Each row has a name. Each question is about the rows just above it.

[33.6 36.4 12.4 22.9 36.9 31.2 -6.6 27.5 30.7 -6.2 15.4 36.2 26.1]  <13>
[ 20.7  23.4   2.6 -79.8  23.8  18.3  -7.9 -88.8  17.8 -12.7 -66.8  23.1
 -85.8]  <3>
[-12.2 -13.2  -4.4  -5.3 -13.4 -11.3   2.6  -6.6 -11.2   2.6  -3.1 -13.1
  -6.2]  <11>
Among the named rows, does one hold [31.2 -6.6 27.5] next to each other, in this order? => yes
Is [-6.2 15.4 36.2] printed in one of the named rows, side by side and in this order? => yes
Does one of the named rows hold [-11.2  -6.6   2.6] side by side, in this order? => no
Is [-5.3 -4.4] printed in one of the named rows, side by side and in this order? => no
Among the named rows, does one hold [-12.2 -13.2  -4.4  -5.3 -13.4] next to each other, in this order? => yes
Does one of the named rows hold [22.9 37.0] side by side, in this order? => no

[ -2.1 -87.0  -5.3  -6.1 -62.1] = <67>
[-5.5 38.7 28.2 -4.5 23.8] = <5>
[  8.2  43.3 -24.7  11.0  35.2] = <91>
[-9.6 19.7 41.5 -9.9  8.1] = <69>
[-13.0 -84.2  37.4 -18.2 -66.7] = <43>
Does one of the named rows hold [-84.2  37.4 -18.2] side by side, in this order? => yes
Does one of the named rows hold [38.7 28.2] side by side, in this order? => yes
Does one of the named rows hold [38.7 28.2 -4.5] side by side, in this order? => yes
Among the named rows, does one hold [-5.5 38.7] next to each other, in this order? => yes
Does one of the named rows hold [28.2 38.7] side by side, in this order? => no
Does one of the named rows hold [-62.1  -6.1  -5.3] side by side, in this order? => no
Is [-6.1 -5.3] printed in one of the named rows, side by side and in this order? => no

[  0.1  14.6   3.0  -9.4 -22.9 -25.2  48.1   3.3  17.3 -10.5 -11.3  -6.4
   6.3  -8.0 -25.1 -38.7  31.5 -20.5  -3.7  -7.3 -43.3  20.4 -14.0  31.6
  -2.5 -31.5  -7.6  38.7 -31.6] = <104>
[ 15.2 -17.6  24.7  23.8  31.5 -25.2  -6.6  35.3 -25.0  57.8  56.4  21.1
 -12.5 -27.3 -21.2 -16.9   3.5 -36.6  19.7  -7.3  23.1 -16.1  -9.0 -26.7
  -2.5   6.0 -11.2  15.4  -5.9] = <79>
[ 20.3 -22.6  24.6 -71.0 -31.8 -25.2  48.1  -2.3   5.7   2.4 -27.9  -4.7
 -12.5 -11.9 -21.2  10.3 -30.5 -30.9  16.8  -7.3  18.7 -31.2 -17.9  61.6
  32.1  21.8 -14.5 -56.4   5.1] = <90>
Does one of the named rows hold [-16.9   3.5] side by side, in this order? => yes
Among the named rows, does one hold [ 48.1 -25.2] next to each other, in this order? => no
Among the named rows, does one hold [-3.7 -7.3] next to each other, in this order? => yes
Does one of the named rows hold [ 5.7 -2.3 48.1] side by side, in this order? => no
Among the named rows, does one hold [ 18.8 -31.2 -17.9  61.6  32.1] next to each other, in this order? => no

[ 26.2  -9.5  48.4 -62.9  31.1  10.1  19.8 -10.8  18.7  -3.3  33.9  -2.3
  10.7  12.8  -3.6 -41.5   3.7  -2.7  -1.9 -39.0  55.7  -3.3   6.0  -8.3
  -3.6  -5.0   5.3  11.0 -17.8  -2.8  30.5  -0.6  -4.5 -34.7  21.3  59.3
 -66.0 -64.2  -6.5  16.2 -29.0  -3.9   5.2  -3.4   1.4   5.9  -3.1   6.4
  -1.1  -6.0  -3.8  -2.4   5.6] -> <106>
[ 26.2  -9.5  48.4 -62.9  31.1  10.1  19.8 -10.8  18.7  -3.3  33.9  -2.3
  10.7  12.8  -3.6 -41.5   3.7  -2.7  -1.9 -39.0  55.7  -3.3   6.0  -8.3
  -3.6  -5.0   5.3  11.0 -17.8  -2.8   9.9   7.3  -3.9  -9.1   3.2 -23.5
   3.2  17.9   2.4   7.1   5.0   1.1   6.0   0.2   3.2   0.6  -2.1  12.9
  15.0  -2.4 -14.1 -13.0   9.7] -> <21>
[ 26.2  -9.5  48.4 -62.9  31.1  10.1  19.8 -10.8  18.7  -3.3  33.9  -2.3
  10.7  12.8  -3.6 -41.5   3.7  -2.7  -1.9 -39.0  55.7  -3.3   6.0  -8.3
  -3.6  -5.0   5.3  11.0 -17.8  -2.8  30.5  -0.6  -4.5 -34.7  21.3  59.3
 -66.0 -64.2  -6.5  16.2 -29.0  46.5 -10.8  13.4 -24.2   1.2  35.1 -41.0
 -45.7 -21.9 -47.3  40.4  -2.1] -> <45>
[-10.4  11.5 -28.5  14.5  -9.8  18.0   5.8  12.3   0.5  -2.1  -5.6   2.4
  -3.9  -5.9  -3.6   1.7   4.2 -11.2 -25.5   0.5   6.4  -1.3   2.6  -0.9
  -7.7  -0.8  -2.2   5.2  -2.4   3.3   9.9   7.3  -3.9   9.5   5.1 -11.0
  -9.3   6.4   2.4 -10.3  28.9  -1.1   5.2  -3.4  23.7 -10.8 -19.7   6.4
  -2.3  -6.0 -30.6  12.7   5.6] -> <34>
Among the named rows, does one hold [7.3 9.9] next to each other, in this order? => no
Among the named rows, does one hold [9.6 5.1] next to each other, in this order? => no
Is [-9.8 18.0  5.8] printed in one of the named rows, side by side and in this order? => yes
Does one of the named rows hold [ 3.7 -2.7 -1.9] side by side, in this order? => yes
Among the named rows, does one hold [ -3.5   1.7   4.2 -11.2] next to each other, in this order? => no

